(in the rows, 128 means zero)
The rows of Y fall into several groups, and each row is roughly a mix of its group's hidden directions; one row fits no group.
Y (115 x 10):
[[ 98 109 108 128 179 140 178 128 126 143]
 [141 151 151  66 114 112 101 139 124 153]
 [ 85  94 135 122  77 101 102 123 129 130]
 [139 114 156 128 148 170 187 144 137 119]
 [151 162 136  95 117  87  90 124 136 157]
 [110 132 110 116  98 144 165  89  82 117]
 [159 146 183 113 109 101 104 100 134 118]
 [123  91 118 104 157 149  73 135 153 138]
 [145 116  73 119  92 115 119  85 117 138]
 [113 107 106 114 183 135 179 133 125 130]
 [128 104  73 134 106  86 113 121 115 102]
 [108 113 137 156 186 145 166 137 109 125]
 [147 122 154 112  90 138 111  95 156  82]
 [143 137 179 163 130 109 131 167 161 132]
 [165 156  94 131 175 124 135 125 166 128]
 [ 92 164 109 126 134 139  89 101  86 134]
 [142 124  72 136 172  95 108 132 131 114]
 [ 88 127  88 133 143  88 108 114  91 134]
 [164 100 143  88 154  87 135 154 123 118]
 [111 112  73 159 117 128 130 110 146  85]
 [127 110 152 129 113 105 122 189 166 145]
 [165 116  83 142 161  91 131 134 135 156]
 [114  97 137 126 148  92 138 166 170  99]
 [121 154 163 112 142 119 157 162 110 176]
 [ 93 139 170 150 109 129 174 139 107 106]
 [138 136 161 139 132 183 168 106 106 119]
 [143 121 146 118  92 148 112  66 107 120]
 [184 152 115 163 106  96 141 121 127 114]
 [ 84 152 123 129  96  84 119 142  93 116]
 [118 130  88 106  99 135 137 108 179  97]
 [124 152 125 154  96 179 116 161 134  98]
 [153 114 149 119 139 138  83 125 166 173]
 [141 108 150 167 175 143 159 142  97 134]
 [120 168 118 162 156 149  92 163 121 109]
 [135 129  91 178 108 140  93 163 119 134]
 [128 125 150 140 171 160 180 135 116 155]
 [158 132 104 118 163 100 106 166 118  90]
 [163 122 157  81 144 123 158  96 150 143]
 [153 122 136 130 113 128 186 150 127 175]
 [115  96 166 178 162 139 152 132 121 130]
 [128  96 128 112  62 134 141  95 118 140]
 [ 93 128  91 126 161 115 153 161  96 150]
 [145 109 120 185 151 159 120 152 105 151]
 [123 146 127  97 107  89  97  82 155 121]
 [ 91 124 130 166 110 130 124  72 155 127]
 [156 148 160 142 185 132 120 139 146  98]
 [155 131 158  86  91 135 103 113 145  94]
 [ 84 143 112 137 111  79 156 119  97 117]
 [163 122 141 130 186 138 157 143 125 160]
 [112  84 101 130  86  93 120 151 127 104]
 [ 92 123  90 165 110 114 105 108 100 101]
 [145 124 132 147 110 154 141 112 157 193]
 [ 86 117 157 117  75 142 111 112 119 104]
 [169 151 162  82 128 101 130 154 113 121]
 [ 79 127  76 148 120 102 121 145 108 138]
 [139 136 147 112  76 159 139 157 132  87]
 [127 114 159  95 159  96 120 174 102 137]
 [112 126  95 124 139 129 147 188  87 125]
 [117 113  96 158 128 171 100 143 129 172]
 [ 74 121 155 115 128 119 138 143 107 177]
 [120 125 188 172 153 142 150 140 133 126]
 [157 162  80 144 166 128 105 147 141 128]
 [100  98 157  98  81 148 108 145 145 137]
 [138 107 112 167 137 104  95 179 108 125]
 [133 152 137 165 145 119 189 138 105 111]
 [126  97 167 182 117 122 156 109 115 143]
 [131 139 145 101 174 105 141 145 101 174]
 [114 151 141 168 139  95 166  97 101 144]
 [166 131 130 123 174 113 131 180 148 114]
 [104 156 126 109  94 118 176 128 166 107]
 [153 117 119 163 184 122 157 150 105 135]
 [ 89 142 122 172 101 164 144 150 153 124]
 [115 126 176 141 101 165 117  97 114 161]
 [110  73  98 148 147 112 138 160 120 103]
 [162 142 129 176  97 130 110 107 169 120]
 [125 149  81  84 140 130 105  91 117 148]
 [100 139 111 137 116 115 187 121 153  92]
 [162 116 100 168 104 135 109 143 135  82]
 [165 143 100 153  96 165 102 127 131  97]
 [134 148 157 183 166 150 107 113 142 135]
 [156 139 180 111 126 155 141 165 120 157]
 [126 139 124 115 129  87 158 155  96  79]
 [131 149 117  72 121 139 165 102 149 102]
 [184 117 144 145 123 164 127 116 167 111]
 [104 146 142  67  99 110 100 117 129 142]
 [ 70 108 132 127 107 105 127 154  92 108]
 [ 91 137  84 122 128 131 115 153 122 181]
 [ 62 127 152 152 107 141 132 153 112 117]
 [119 102 111 119 137  89 163 180 149 122]
 [ 93 117 137  92  92 143 138 133 117  77]
 [115 148  97 122 145 115 137 138 138  59]
 [166 149  85 101 147 151 101  98 125 120]
 [103 171 124 131 102 185 129 138 137 149]
 [128 169 138 145  76  88 131 138 133 102]
 [ 98  95 125 179 153 162 142 123 106 133]
 [103 138  89 178 123 131 118 143 128 172]
 [155 129  99  93 118 116 139  98 134  73]
 [139 125 154 153  65 115 117  91 122 123]
 [107 105 172 160 149 168 129 106 114 108]
 [ 87 138 113 111 162 158 159 126  95 102]
 [157 142 113 136  90 177 146 123 166 141]
 [130  76 138 129 144 146  95 167 160 121]
 [128 168 128  94 113  76 117 156 109 143]
 [ 96  95 122 118 126  76 118 121  84 122]
 [120 154  82 125 170 118 161 113  95 121]
 [112 132 159 136 131 151 176 143 179 140]
 [129 104 108 102 112 126  65 141 155 111]
 [139 144 129 179 154  87 163 116 114 144]
 [165 123 159 143  97 173  99 125 152 135]
 [114 115 126  87 142  98 183 139 157 122]
 [101 157 148 147 176 136 167 112 104 134]
 [ 93  96 142 108 155 154  86 151 148 119]
 [161  86 141 142 122 184 152 129 121 117]
 [154 143 114 150 183 111  97 163 125 123]
 [158 121 129 146 165 156 132 166 113 172]]

One row of each group comes first, with its name. Which group is each row after those in?
[ 63 118 141 106 125 106 164 139 124 140] | <119>
[159 135 134 130 107 113  66 131 165 114] | <75>
[183 119 131 130 150 167 126 167 128 149] | <98>

[ 95 106  88  98 161 146 122 143 110 161] | <98>
[152 111  96 159 133 115 110  91 149  84] | <98>
[182 147 173 115 122 100 120 114 138 108] | <98>
[134 154 100  89  96  91 100 117 154 117] | <98>
[109 102 103 100 108 166 156 102  91 127] | <75>
[150 129 179  82 157 129 154 137 145 124] | <119>
[ 74 153  91 153 133 123 110 131 107 102] | <119>
[148 140 167 143 176 145 109 150 163 140] | <75>
[109 139 109 114  94  89  86 141 140  92] | <75>
[ 97  92 128 112 155 164  88  99 125 134] | <75>
[124 149 131 111  74  98 114 121 138  81] | <98>
